Where one turn sends some rows of the set: a few examples, then the rows asked:
folo: [-14.4  -4.9 -24.3  26.4   9.6  -5.9  21.3   7.0 -25.1 -43.1  -1.9 -33.4
  12.1  -5.5  17.9  47.0  -2.7]
Gutan: [  5.3  -4.7  -7.0  13.3  40.5   6.9  24.6  23.9 -54.4   3.4  25.9  -7.6
  11.2 -37.7  41.2   9.6 -27.8]
vug: [ 12.8   9.8   4.6  38.2   9.2 -26.9  15.8 -18.4 -25.5 -21.5 -18.6  -9.6
  33.6 -40.5  14.0  12.3   6.7]
Kiles: [  0.0   4.5  -1.7  33.3   7.5   4.3  31.7   8.7 -18.2 -51.8   7.5 -17.7
  27.2   4.5  14.4  33.0 -15.9]
diz: [  4.6  12.4  -1.0  27.1  21.5  18.9  28.3 -17.5 -11.5  -7.9  46.3 -22.5
   1.2 -30.5  -1.2  30.8 -19.8]
vepu: [ 14.3 -16.6 -24.5   5.8  19.0   7.9  21.9  28.9 -40.6  -0.4   8.8 -27.8
  25.5 -36.2  42.4  30.6 -14.5]
voko: [  6.6   5.8   8.9  19.7  39.0 -21.5  27.1 -29.7 -21.4  28.8 -17.6 -20.0
  17.3 -10.1  -9.1   3.8 -21.1]
fer: [ 20.9   5.3  -4.9  17.6  27.3 -24.6   0.6 -16.5 -28.9  39.7 -13.6 -10.1
   9.0   6.9  23.9   7.9 -19.3]
zepa: [ 24.0 -14.3 -12.9  32.3  17.1  20.8  18.6  18.7 -23.7 -19.2  18.2 -20.4
  43.9 -23.8  27.0  22.9 -12.3]
Veno: [ 15.7   5.3  14.2  -4.4  32.3 -17.1  21.5 -11.8 -24.2  27.1 -35.7 -18.5
  24.5  -2.1  12.7  19.0 -10.7]
sinam: [-18.2  -5.4 -13.5   3.7  34.9   4.9  37.1  12.5 -55.0  -9.9   7.0 -19.4
   4.9   0.5  48.3  32.2  -6.6]
Zup: [ 10.0  16.8  10.1   6.7  22.2 -17.0   4.2 -12.4 -47.0   3.9 -19.9  -3.6
  33.8 -12.3  52.7   9.5  -8.1]
Pap: [ 24.9  11.4  19.0  13.8  31.6 -19.8   7.3  -1.2 -28.7  25.9 -18.1   6.3
  15.0   1.9  35.4  15.7  -1.6]
Dapus: [  1.8 -10.4 -15.6  13.9  12.8  -7.0  22.3   8.6  -8.0   1.1  24.4 -16.0
  -3.8 -22.6 -25.2  20.2  12.2]
Pivo: [ 19.4 -13.6 -21.9  27.3  32.2   8.8   5.7  10.7 -48.4  -8.4  23.0 -11.7
   6.4 -29.5  12.7  -9.0 -37.2]
Pom: [-15.9  -9.3 -20.8  18.4  43.5   3.1  25.8  -1.9 -62.6 -12.6  13.9 -13.5
 -13.6   0.2  23.5   4.0 -19.7]
pefi: [-23.6   5.9  -3.5  13.6  28.2  -5.0  29.9  17.6 -41.2 -34.6   3.4 -15.4
   5.3  -8.5  41.3  46.6  -0.5]
gik: [  5.3  11.0  15.6   3.5  40.9 -20.4  27.4 -20.1 -27.8  35.6 -20.8 -17.0
  19.2  -4.2  10.4  10.6 -22.8]
Gim: [ 22.5  11.2  13.2  -8.8  30.6  30.4   7.0   5.1 -34.1 -10.2  23.0  -2.4
  -7.0 -12.4  26.7  25.5 -10.1]
fev: [-14.2   3.4  -4.7  19.5  26.4  -1.6  30.6  -1.9 -10.5  19.4  47.9 -12.2
   5.2  -8.5  -9.5  16.3  -6.2]
puzoz: [ 17.3  -1.7 -24.5  19.9   6.4  -9.9  11.3  19.2 -30.7 -16.5  17.0 -25.5
  12.1 -39.4   9.7  11.1 -54.9]
zed: [ 13.3  13.5  26.8  15.4  27.5 -26.5  35.5 -11.0 -10.4   7.8 -28.0 -12.5
  25.4 -22.5  -6.5  21.0  -8.8]
fibiv: [ 21.8   3.8 -15.7  -9.2  19.5  25.9  -4.9  -9.4 -31.9   3.4  22.8 -23.9
  -9.8  -2.8  16.5  20.8 -30.0]
mubor: [ 25.3   3.1   5.4  39.8  12.8 -32.9  20.3  -7.1  -5.2   7.4 -19.3  -9.4
  17.6 -25.8   0.5  25.8  10.0]
Ruv: [-28.5  18.0 -12.3  25.1  23.3 -18.1  19.4   0.0 -37.6 -32.0  18.8 -19.9
  -6.3  -1.9  18.7  25.3 -46.2]
gibag: [ 19.9  -3.5 -11.2  14.7  10.5  19.1  20.8  -4.1 -11.6 -19.8  21.1 -27.0
  -2.2 -38.8  -4.4  40.2   5.2]
povud: [-17.9   5.8 -11.9  46.8  21.3  -1.1  19.5  -7.4 -24.3 -45.5  18.3 -20.5
  12.6   4.3   7.1  26.4 -21.0]
nefi: [ 17.9   9.9   6.4 -11.6  14.4  13.3  21.4  15.3 -23.4 -17.4  13.7 -14.4
  -9.0 -39.6  20.2  46.4  -0.6]
Dar: [ 21.5   6.2  25.0   8.1  31.1 -13.9  25.0 -10.4 -15.9  10.9 -34.7 -11.2
  30.0  -7.0   3.2  18.5  -0.5]
momif: [  9.7   7.1   9.4  18.3  26.1 -30.9  31.6 -21.2 -12.8  17.1 -25.4 -23.6
  17.5 -23.2 -15.6  14.7 -17.9]
Denev: [-11.7   9.5 -12.6 -10.0  13.5  -7.8  19.4   7.1 -13.9  29.6  35.9 -22.0
   5.6   4.2   9.7  26.6 -25.5]
Lozo: [  4.5   6.7   6.2  -9.4   8.8 -16.2  23.1  30.9 -11.4  -8.0  14.5  -2.9
  -6.9 -26.9  -7.3  30.2   4.8]
tok: [ 10.6  13.0   7.2  50.7  22.3 -35.9  26.6 -20.9  -7.6  20.6   1.7  -8.2
  15.4 -22.7  -1.1  16.4 -12.3]
fuzig: [ 16.8  12.2   7.2  12.1   7.6 -24.5   7.8  -5.4 -34.5 -14.6 -31.1  -8.3
  34.3 -29.8  37.1  19.6   6.0]
Tevi: [ -3.1  -8.8 -16.6  11.0  11.8   8.9  31.8  14.9 -32.1 -30.3  -3.7 -28.5
  25.0   6.3  37.2  44.2   0.1]
zel: [ 12.5  -0.9  -9.5 -14.5  10.9   7.5  -3.0  12.9 -15.8  13.3  18.5 -12.2
   9.0  21.6   6.2  16.7 -11.7]
Zudeg: [ 13.3   9.4   1.5  32.1  12.5   1.2  27.1  22.2 -19.7 -23.5  29.4 -13.7
  35.2 -35.4  22.6  21.5 -43.6]
Sivog: [ -4.6  17.7  -1.4  43.9  14.8 -36.0  23.5 -30.1 -28.2  -4.6  -1.5 -15.7
  26.9 -43.9  12.0   6.4 -15.3]
duv: [-16.3  -3.0 -31.2  10.2  25.3  -9.0   2.2   1.5 -51.9 -25.8  -0.2 -24.9
 -15.1   5.8  21.2  19.4 -29.4]
kibev: [-10.3  -2.3 -28.2  22.3  20.7 -15.0  20.7  -1.4 -47.4 -28.8   8.7 -22.2
 -18.6  -9.6  -1.0   5.2 -41.3]
som: [-14.9  -4.9 -10.1  19.4  42.6   9.0  10.8   5.1 -54.4 -30.6   5.1  -7.6
  -3.7   9.3  32.8  19.3  -1.9]
rur: [  3.6  10.3  -9.2  18.3  25.2 -17.3  -0.4 -31.4 -48.8  17.7  -9.3 -14.7
  27.9  -6.8  40.3  -3.4 -20.7]
bovu: [ 25.7  10.6  17.2  15.2  16.7 -32.6  18.3   8.1 -16.2  12.8 -27.2  -0.7
  15.9 -20.5  25.6  32.5   8.2]
maz: [  6.6  15.0  -4.6  29.6  21.7 -40.5  16.9 -20.8 -19.0  39.9  -1.1 -17.0
   7.0 -12.2  13.0  14.6 -31.4]
Nivi: [ -6.0  13.3 -17.7  29.9  16.5 -33.5  11.4 -36.1 -39.3  15.6  -3.3 -25.5
  22.2 -28.0  23.2   1.5 -28.9]
Buka: [ 12.7  10.3  19.9  -8.6  19.7   4.7   9.1  25.8 -15.9  -6.3  20.6  10.9
   5.2   4.9   4.7  16.6   0.2]
kolu: [ -9.5  14.7  -6.1  29.8   7.7 -17.1  32.0   6.8 -26.0 -47.5  12.7 -17.2
   2.2 -11.6   1.2  21.9 -44.2]
dafa: [  1.8  18.0 -13.0   0.3  14.6   9.0  17.3 -12.8 -20.9   8.2  38.8 -31.8
  -8.7 -21.5  13.0  32.9 -44.9]

povud -> folo
tok -> mubor
Now find these:
fev -> Dapus
sinam -> Pom
puzoz -> Zudeg
rur -> Nivi
nefi -> Gim
momif -> zed

